The same turns and mirrors carry the whole set onto itself and the rows of a family onto each other. Which other rows belong to the same family as each row named below? List them in the order they appear above.
These 32 rows form 4 families of 8 rows each.
Pakav: -11	-12	-15	15	-2	-10	9	-5	-5	-8	-20	-36	3	3	-28	-9	-2	24	-4	-11	3	6	2	3	-21
Fas: -11	-1	-6	3	4	-19	7	-18	8	5	-35	-30	2	-6	-21	-3	-1	26	-7	-11	4	3	3	12	-7
vugol: 4	-34	-9	-23	4	28	-33	-18	0	-14	-13	10	1	4	-15	13	11	8	-16	-3	-12	-17	7	-25	-18
Vusam: -12	-22	-7	-22	1	10	-14	17	-42	13	3	9	-13	-4	8	1	-4	2	-29	-23	16	12	3	-21	3
ket: -19	21	-10	-11	11	5	-38	1	8	14	11	1	27	-12	-4	9	-14	-1	-2	9	-18	-1	12	-3	23
zego: 11	18	6	-8	35	-15	-5	18	-1	3	-19	29	6	6	-1	-12	2	-22	4	-7	13	4	5	-26	-14
vavut: -3	3	-15	-4	-2	-17	11	-17	-4	-1	-7	-40	6	-2	-35	-10	-3	29	-10	-13	12	1	6	-7	-7
sopid: 29	11	-8	-3	10	6	-6	22	-4	-21	25	-16	-19	-17	9	20	7	14	2	-33	-1	11	-10	-9	-5
dis: 29	11	-22	9	14	2	-6	7	-1	-30	18	3	-4	-6	14	25	3	10	-6	-36	8	10	-9	-2	-10
bedom: -14	17	-18	-21	10	-5	-28	5	7	14	19	-7	13	-7	-23	0	-15	2	-7	0	-13	-5	13	-7	36
bedo: 0	12	33	-16	-8	22	12	10	20	2	-2	-1	-4	5	-17	13	13	15	-17	5	-1	8	12	25	-19
nupa: 13	19	1	-3	30	-7	-12	3	15	-1	-22	28	7	3	-3	-18	12	-1	12	-19	9	-8	19	-35	0
birog: -9	-16	-16	6	10	-5	13	-13	2	-4	-21	-39	19	-6	-22	3	9	24	1	-1	4	-4	9	-3	-9
botov: 18	5	-14	4	20	0	-8	14	-8	-24	11	-16	-33	-3	12	13	11	11	4	-41	9	7	-2	-3	-19
molu: -16	15	-27	-5	8	7	-33	-9	4	4	2	-4	6	-23	-12	5	-20	-8	-2	2	-29	-9	15	-4	24
gug: 0	19	-3	-9	25	-15	-8	3	10	0	-13	25	9	23	-2	-12	19	-14	7	-7	21	-6	13	-37	-7
Pupi: 14	-13	-3	4	-14	-12	18	-18	-14	6	27	-2	22	24	19	-1	15	-7	-22	1	-7	4	8	3	5
vofid: 8	2	27	-13	-12	21	1	6	27	6	9	1	-15	-6	-2	22	-7	6	-4	0	-16	9	11	29	-9
nosut: 28	-13	-12	6	-9	-6	22	-21	-15	14	17	1	23	7	19	-6	23	-5	-1	-5	-2	-4	9	2	7
bal: 17	-4	-14	10	-7	-3	12	-19	-15	11	30	-1	7	12	20	6	32	3	-20	-12	3	-8	18	2	22
bis: -3	-24	-9	-11	1	31	-21	-13	-3	-21	-17	26	1	2	-3	8	16	-1	-12	2	-22	-13	-1	-18	-29
fude: 10	14	26	-6	-15	22	10	9	32	6	0	-3	-14	5	-4	0	7	-3	-5	1	-12	4	21	26	-7
pibo: 11	12	23	-5	-15	18	2	14	21	1	-12	13	-9	2	8	9	19	2	-5	2	-21	7	8	32	-17
govok: 32	13	-16	11	19	14	-10	16	8	-17	9	-7	-21	-22	3	8	11	22	1	-35	5	5	-7	-8	-1
pedi: -31	24	-10	-15	8	14	-34	11	3	4	1	-11	10	-10	-11	4	-12	-1	0	-3	-17	5	26	3	24
sodak: -17	-7	11	-23	5	0	-3	10	-37	18	0	7	-25	0	7	-21	4	0	-30	-19	3	7	16	-26	3
talis: -1	-27	-7	-11	0	24	-25	-27	0	-10	-17	17	-1	17	-27	8	8	-9	-5	5	-4	-14	14	-16	-28
sut: -26	0	-7	-24	-2	11	-19	17	-31	15	1	16	-24	3	15	-14	-5	1	-30	-24	11	10	7	-7	-3
nub: -20	-4	2	-22	-4	3	-18	16	-38	14	12	2	-14	10	10	-7	-6	-9	-43	-7	2	5	3	-10	-13
Luf: 9	19	0	-12	36	-13	-8	-2	13	3	-2	26	6	6	17	-3	15	-18	16	1	8	1	18	-33	0
zez: 3	-26	-8	-17	1	29	-21	-4	-5	-22	3	18	8	11	-29	16	12	-3	-11	6	-26	-15	17	-17	-13
gutu: 14	5	-2	9	-15	-1	26	-13	-15	18	20	5	21	16	17	-3	17	-13	-4	-15	12	-1	18	5	14

The rest of the family of Luf: Vusam, birog, botov, vofid, pedi, talis, gutu
The rest of the family of sopid: Pakav, vugol, ket, gug, nosut, fude, sut

The same turns and mirrors carry the whole set onto itself and the rows of a family onto each other. Which other rows belong to the same family as each row named below? List them in the order they appear above.
These 36 rows form 6 families of 6 rows each.
gilen: -17	8	18	-12	17	3	-2	39	-35	2	42	-18	15	3	8	-3	-9	-1	9
Rulev: 13	9	34	-1	-19	-11	-12	39	-38	1	-30	10	26	14	2	-9	28	-17	0
Nalo: -14	-11	21	5	-12	5	-16	0	-50	45	-19	-11	10	14	13	-12	-5	-21	11
mef: -24	4	15	-8	10	-4	1	37	-37	2	41	-23	16	7	6	3	-7	2	3
mapa: -21	3	22	-6	8	7	-8	42	-43	7	48	-24	9	6	14	2	-1	-4	8
bug: -4	9	40	34	-6	32	-21	31	-10	3	30	0	-6	13	21	-18	2	-13	-18
Ped: 13	-17	34	-9	-6	0	26	28	-11	-6	32	-13	-8	9	7	-15	13	-22	-14
Vete: -8	-4	35	0	17	16	-17	6	-36	10	-24	-15	16	40	20	-13	23	14	-23
vuri: -13	-18	16	7	-14	3	-16	2	-46	44	-15	-15	7	22	10	-1	-6	-21	13
Sabu: -14	-15	30	10	-21	-3	-7	10	-43	46	-19	-10	11	28	18	-10	-3	-26	16
didaf: 8	15	30	4	-22	-3	-13	43	-41	2	-29	3	25	18	5	-6	36	-12	7
dod: 1	-1	36	1	14	28	-17	8	-44	6	-21	-19	11	38	20	1	28	10	-18
Duza: -9	6	38	36	-14	29	-14	35	-2	6	29	0	1	14	16	-21	-4	-16	-15
zol: 4	-12	35	0	-23	-7	-22	39	-42	3	-26	4	27	13	3	-6	40	-12	3
Pora: -4	2	32	31	1	13	-3	37	1	-3	29	-1	-4	16	26	-36	0	-4	4
rol: 19	-14	34	-7	5	10	23	16	-9	3	25	-6	6	-2	-7	-17	2	-27	-13
Rade: -24	-25	36	-7	-24	15	-13	20	-45	40	-26	-9	10	11	24	-12	8	-18	12
Vid: -21	0	18	-5	-5	-7	-2	45	-31	-2	49	-19	1	13	15	-9	-2	2	7
rased: -6	-3	35	-9	-28	15	-19	43	-40	10	-33	3	18	2	13	-11	35	-12	6
rus: 18	-18	28	-8	-4	11	20	22	-15	3	28	-13	-1	-4	-6	-10	16	-33	-12
gigov: -23	-24	21	7	-16	-4	-25	17	-41	39	-23	-10	12	21	22	-2	8	-23	13
Puf: 14	-18	36	-1	-5	4	28	17	-10	0	23	-8	6	2	-7	-11	4	-28	-19
zuro: -13	-3	25	-1	15	-2	9	46	-25	-3	41	-18	6	14	24	-19	1	3	20
zavu: 10	-18	24	0	7	2	28	28	0	-2	25	-13	-4	7	13	-27	11	-20	5
fudu: -11	18	38	36	-2	22	-11	32	-6	-2	22	2	1	14	25	-9	-7	-11	-20
bub: 14	12	38	2	-22	1	-15	33	-53	6	-26	9	23	5	1	-10	27	-16	8
Gim: -18	-19	39	-13	-4	33	-19	18	-41	15	-27	-16	15	21	20	-16	32	11	-12
sot: -7	-9	32	-2	10	20	-11	4	-38	14	-21	-24	17	42	13	-14	30	15	-16
dede: -9	7	30	27	-7	17	-8	33	0	0	30	-5	-17	19	30	-19	0	-11	-17
Tuzik: -10	-22	42	2	7	19	-21	10	-36	13	-26	-16	14	36	26	-5	33	3	-18
nasap: -1	1	36	-3	16	28	-15	3	-47	10	-25	-18	14	27	20	-10	28	8	-17
Rirek: 18	5	37	8	-28	-1	-16	35	-48	4	-21	9	22	14	-5	-2	26	-16	8
sev: -23	5	28	-6	7	8	-2	52	-39	-1	45	-22	17	12	14	2	1	-3	6
lapu: -18	-15	24	3	-12	-12	-11	10	-45	45	-18	-8	14	24	17	-9	-10	-22	12
lavo: -5	18	40	30	5	26	-14	31	-6	3	25	6	1	10	23	-17	-11	-13	-12
Bosan: 8	-20	24	-9	-1	14	26	23	-7	4	25	-19	3	3	-4	-10	13	-32	-15

The rest of the family of Rirek: mef, vuri, dod, Puf, fudu
The rest of the family of rased: Pora, Rade, zuro, zavu, Gim
The rest of the family of rol: gilen, Nalo, bub, nasap, lavo
The rest of the family of gigov: Ped, zol, Vid, dede, Tuzik

The same turns and mirrors carry the whole set onto itself and the rows of a family onto each other. Which other rows belong to the same family as each row named below? List them in the order they appear above.
These 35 rows form 7 families of 5 rows each.
Suves: -40	-1	15	16	0	-8	-5	5	21	-8	-1	-1	4	-28
Tilim: -25	12	-2	-30	-1	-3	-3	5	-12	1	-50	-38	13	-5
Dunol: -18	25	-14	-6	-5	-13	-4	19	-31	-3	-38	-42	2	-17
zigu: -53	23	-11	-12	-9	-11	-12	-3	1	12	-44	-21	-3	-24
favaz: -39	22	-19	-6	-26	-3	-5	28	12	21	-18	-13	-19	-17
sare: -23	8	-15	-5	-8	-22	-16	18	-23	8	-16	-34	-23	3
des: -47	-3	-7	2	-24	-1	-8	18	23	14	9	-3	-5	-40
posib: -24	-16	29	-5	2	3	7	11	13	-16	-3	-15	22	-15
Besel: -7	-29	8	-15	-9	-1	-12	9	-12	3	4	-40	18	-55
geki: -32	-27	22	0	5	0	-14	-8	7	-9	-10	-17	23	-43
memuf: -13	-20	18	-23	7	3	-3	3	-9	-11	-30	-33	31	-17
naf: -54	-23	22	-6	-27	-1	-3	14	-10	7	10	-12	-16	-34
pek: -22	2	12	-28	-2	0	9	14	7	-14	-18	-28	24	7
Norak: 7	-11	-1	-27	-6	-3	-7	18	-25	8	-19	-51	14	-28
ruzik: 6	-19	-1	-16	-3	3	0	31	5	-4	-2	-30	16	-3
Selun: -47	28	-2	7	-20	-6	-5	16	-20	8	-31	-21	-13	-41
led: -39	16	-8	-8	-27	-8	-13	10	-12	27	-24	-27	-16	-53
vovom: -9	-8	-9	-20	1	-7	1	13	-26	-18	-11	-47	30	-21
gipu: -50	24	-12	7	-5	-16	-9	5	18	1	-16	-9	-2	-16
Gana: -19	-29	1	-2	-9	4	-8	19	17	-1	18	-14	15	-32
Fulir: -36	-36	10	-28	-17	-3	-2	9	-11	-6	18	-31	9	-19
napu: -35	-11	2	-5	-24	-3	-14	2	-7	15	1	-24	-1	-71
dufip: -3	-11	7	-38	-12	7	2	19	-30	3	-28	-31	2	-9
susus: -28	-24	-2	6	-5	-8	-23	-3	-8	4	9	-6	-3	-53
navi: -36	26	-13	-21	-6	-10	2	11	9	-4	-27	-25	9	5
lofot: 0	-34	17	-12	0	3	-10	10	-20	-5	-2	-19	8	-32
volob: -12	18	-10	-22	-19	-6	-8	19	-23	20	-37	-47	-9	-30
gugu: -50	8	-24	-12	-21	-12	-20	-4	-8	16	-9	-8	-16	-45
kezi: -34	15	-20	-38	-24	-2	-5	10	-20	16	-31	-25	-13	-16
Doniv: -45	6	8	9	-21	-12	-14	17	-17	15	-14	-13	-37	-20
zefe: -56	-3	12	3	-22	0	0	8	-9	-1	-6	-13	5	-64
delub: -8	11	-14	-19	-14	-1	1	36	0	10	-25	-31	-2	6
Kefu: -56	-1	3	6	-5	-7	-19	-10	8	6	-21	-9	4	-49
pezi: -18	-17	-15	-29	-6	-15	-10	13	-21	-5	1	-45	4	4
kaziz: -33	-23	8	-14	-10	1	1	7	-14	-17	7	-28	32	-49

The rest of the family of posib: Suves, pek, gipu, navi
The rest of the family of sare: naf, Fulir, Doniv, pezi
The rest of the family of delub: favaz, des, ruzik, Gana
The rest of the family of geki: Tilim, zigu, memuf, Kefu
The rest of the family of kezi: dufip, susus, lofot, gugu

The same turns and mirrors carry the whole set onto itself and the rows of a family onto each other. Which other rows belong to the same family as each row named below? List them in the order they appear above.
These 20 rows form 5 families of 4 rows each.
Y: -30	-5	13	-2	-13	-11	12	-4	62	21	0	23	-42	-6	-14	4	-18	-22	12	-28	-9	-22	-9
T: -11	-14	11	21	-15	20	33	-14	-2	44	-6	5	1	-7	-31	-27	12	16	3	-27	-33	20	-8
F: -10	-26	18	31	-16	19	28	-17	2	31	-21	-6	3	-6	-36	-19	3	0	-5	-30	-25	-1	-13
W: -5	-17	24	19	-8	16	43	-7	-2	32	-5	4	11	-18	-35	-18	11	2	-16	-29	-16	5	-15
Q: -5	-8	6	11	-26	19	27	7	-21	48	2	6	-7	-6	-32	-28	21	13	2	-14	-30	15	-3
R: -6	-5	11	-1	-41	30	14	5	-25	45	-9	-5	-9	-13	-21	-17	25	3	3	-16	-21	-4	5
G: -37	0	26	-20	-32	4	13	29	43	32	24	24	-43	-25	-4	-12	-5	-25	13	-19	-18	-30	9
E: -33	-2	11	16	-26	-2	17	7	68	31	16	25	-40	-10	-13	-1	-16	-11	27	-28	-15	-26	1
V: -19	2	21	-3	-19	30	31	9	-20	41	0	-2	8	-17	-18	-25	26	5	-1	-15	-21	-1	1
P: -41	3	23	-15	-37	10	11	28	47	25	19	26	-27	-18	3	-1	2	-26	22	-19	-9	-27	16
X: -37	10	14	-15	-23	0	2	17	39	25	10	20	-53	-6	-1	0	-5	-22	22	-18	-16	-31	2
H: -20	-18	20	21	-29	2	12	5	62	20	9	16	-29	-8	-8	5	-34	-20	9	-31	-11	-19	-1
N: -32	-2	16	-13	-47	17	2	31	40	37	7	23	-37	-6	8	-5	-15	-15	17	-11	-14	-31	9
S: -40	-13	26	2	-20	-9	24	6	68	21	11	21	-27	-21	-18	-9	-26	-25	7	-24	-7	-18	3
Z: -33	-19	23	7	-22	-2	25	18	69	17	7	32	-22	-15	-16	0	-15	-28	6	-27	-8	-25	-4
M: -10	-5	8	-12	-21	23	22	-3	-25	31	-1	3	-3	-3	-20	-26	13	-1	12	-12	-32	14	-10
U: -5	-10	36	20	-10	14	36	-7	3	31	-5	-2	15	-9	-44	-19	13	-3	1	-26	-21	10	-21
K: 1	-20	13	6	-6	11	27	-9	-6	26	-8	3	4	-5	-35	-20	3	6	6	-24	-31	17	-26
B: -9	6	24	-7	-29	32	35	2	-16	43	-3	7	0	-11	-23	-28	30	-10	0	-8	-25	3	-7
A: -40	5	10	-4	-40	0	20	16	51	39	11	36	-48	-3	-11	0	-13	-15	21	-18	-14	-32	8

The rest of the family of U: G, S, B
The rest of the family of V: W, P, Z
The rest of the family of X: Y, M, K

The same turns and mirrors carry the whole set onto itself and the rows of a family onto each other. Which other rows belong to the same family as each row named below? List them in the order they appear above.
These 18 rows form 6 families of 3 rows each.
zimiz: 19	16	8	-7	-5	8	-17	43	-35	0	13	11	7	-22	-29	17	11	-26	-19	-35	14	-5	-30	13	-1	7	0	4	-8	8	-7	-20	12	-12	10	5
Fafi: -6	-17	11	-11	-2	10	0	-3	17	6	-25	8	2	-5	14	-20	-24	23	-20	11	4	6	28	4	9	-9	11	-20	-1	-16	-5	-14	-14	14	16	-13
masis: 19	-3	18	-14	-13	1	1	43	-23	11	34	0	21	-32	-7	24	23	-2	-1	-30	-1	-18	3	-1	-3	7	-14	6	-20	-17	-10	-10	-4	-11	20	14
lam: 17	18	18	-23	-11	7	-25	44	-22	5	24	4	11	-6	-12	8	17	-15	-2	-37	21	-5	9	8	-12	17	-11	16	-1	-11	-24	-6	-10	-1	27	6
zeg: -12	-1	-24	29	13	-8	-4	8	-40	0	-15	-10	3	-12	-20	-25	7	-1	4	5	-13	14	-13	12	-1	9	-9	25	-9	3	6	15	17	-10	0	23
tadiv: -19	1	-8	19	24	-12	7	13	-39	12	-5	-20	5	-6	-36	-34	-1	-12	-4	3	-10	21	-18	11	17	9	-9	10	0	12	14	-4	0	0	-3	23
fode: -8	0	10	-16	-7	8	6	7	18	9	-17	4	2	-9	9	-13	-22	27	-10	14	5	-16	23	35	20	-10	-7	-28	-2	-14	-29	6	-24	10	9	10
tifo: 13	24	15	-11	-14	16	5	47	-5	-3	29	15	24	-25	-9	14	14	-25	-11	-42	19	-7	-3	7	2	10	-15	16	-6	-5	-10	-11	-5	-4	28	7
remov: -9	11	-26	30	3	4	19	12	-28	-5	-17	2	-6	-4	-12	-32	-24	0	-17	5	2	30	1	22	9	-3	-11	17	1	4	31	6	-6	-9	1	19
niva: 24	6	13	-28	-7	22	-11	38	-16	13	18	-1	1	-23	-8	-2	24	-32	12	-31	9	-16	-16	13	2	18	-20	3	-8	-7	-18	4	16	-11	17	14
gis: 15	9	22	-13	6	20	-2	26	7	1	-12	21	17	1	16	-18	-14	15	-9	7	36	-7	33	17	14	-22	11	-10	-13	-6	-16	-23	-18	7	10	-15
Lal: -1	-2	10	-14	7	-1	-8	0	20	2	-10	8	-7	-14	14	-22	-40	26	-13	9	28	9	19	12	19	-16	-8	-14	-20	-21	-5	-11	-21	7	10	-6
vumas: -9	-3	-18	35	14	-7	12	17	-35	-9	-3	-11	5	-12	-28	-31	-9	-13	5	10	7	11	0	33	11	8	-9	20	-4	10	5	1	21	1	-16	21
Vugik: 18	-10	11	-12	-6	12	3	6	22	-5	-24	-4	11	-12	8	-10	-37	15	-20	3	16	10	19	27	12	-12	14	-26	-11	-12	-11	-12	-22	3	5	-2
Dop: 12	15	26	-20	-4	22	-17	46	-9	6	21	12	6	-29	-17	10	19	-6	-9	-29	19	-21	-6	-3	-3	0	-17	11	-7	-3	-16	-3	5	5	42	8
fopo: -11	-7	-5	25	15	-28	25	-1	-20	-2	-6	-7	-11	1	-28	-13	-7	-13	6	-4	-9	1	-2	12	5	14	-12	18	-4	12	14	20	16	2	-2	12
peki: 15	-2	20	-33	13	10	13	1	20	-16	-5	1	-3	-5	20	-13	-15	20	-16	7	10	-3	35	8	18	-12	-11	-10	2	-17	-16	-19	-7	17	11	0
negik: -8	-22	-14	16	6	-14	12	-2	-31	-8	-17	3	15	-10	-23	-31	-6	-10	6	4	-16	20	-8	16	17	-3	-24	14	13	-12	11	5	2	-13	-3	28

The rest of the family of niva: peki, negik
The rest of the family of fode: masis, fopo
The rest of the family of vumas: tifo, Vugik
The rest of the family of zimiz: remov, gis

The same turns and mirrors carry the whole set onto itself and the rows of a family onto each other. Which other rows belong to the same family as each row named below? List them in the order they appear above.
These 35 rows form 7 families of 5 rows each.
zazot: 5	10	7	-6	3	-13	-4	12	4	9	46
Besu: 17	2	-14	3	1	27	-37	8	3	4	27
fomor: 14	-6	-11	-2	17	18	-32	12	7	4	2
rut: 2	37	-3	-8	-18	5	4	-24	-1	-2	-11
Zes: 13	-2	-16	1	0	33	-37	-3	0	0	12
vas: 16	-3	-24	-3	2	36	-20	10	4	-3	9
Nimo: 9	3	-4	-22	10	-6	1	22	14	1	31
let: 21	12	-22	-8	-39	23	-4	0	-20	21	14
dekem: 7	-4	-6	-4	9	2	8	17	13	13	42
suzu: -16	16	8	-2	0	19	-5	-29	3	43	18
gazez: -6	16	3	-19	12	11	0	-17	9	49	28
fip: 5	-5	10	-15	3	-13	11	13	6	20	25
Niza: -5	25	7	-9	13	6	-6	-36	7	40	17
dozi: 8	0	7	-14	8	-11	7	4	16	17	40
pote: -2	29	8	-10	9	2	-15	-29	-8	42	28
raka: 23	-6	-16	-5	8	23	-27	7	15	-2	19
Fotu: -6	27	3	-1	-13	3	4	-9	-4	-2	-19
febe: 30	7	-35	1	-23	1	-3	-2	-13	26	6
punes: 6	-3	2	-3	-5	-11	4	15	5	2	40
savos: 22	-6	-16	-17	19	15	-35	2	0	6	13
sab: 0	14	2	-3	15	3	-17	-28	-3	46	31
kabe: 19	15	-28	-14	-25	25	6	-12	-18	25	-4
ragin: 15	23	-30	-4	-33	10	12	-3	-5	23	0
rego: 24	0	-26	-1	-26	14	0	2	-12	36	-2
Meva: -10	14	9	-4	14	11	-11	-25	1	48	7
rigo: 18	8	-18	-12	-37	14	5	-12	-22	27	10
tigi: 30	6	-30	-7	-31	23	-1	-8	-7	22	3
tid: -17	40	2	-7	-2	14	-1	-20	8	5	-7
mus: -8	33	6	-10	-5	-4	-7	-21	-9	-9	-3
piz: -6	32	-8	13	-15	4	-3	-17	0	-3	-10
Paze: 24	6	-34	-5	7	26	-31	4	6	14	7
Ris: -5	21	1	-4	27	2	-4	-21	8	39	24
buvuz: -2	-5	15	-26	2	-4	7	6	4	11	33
vuton: -6	39	-2	-13	-1	-2	11	-23	-8	5	-8
doka: -4	40	2	-14	-15	9	-8	-21	-15	-4	-4

The rest of the family of Paze: Nimo, gazez, ragin, tid
The rest of the family of vuton: vas, dekem, kabe, Ris
The rest of the family of buvuz: suzu, febe, savos, piz
The rest of the family of doka: zazot, Besu, let, pote

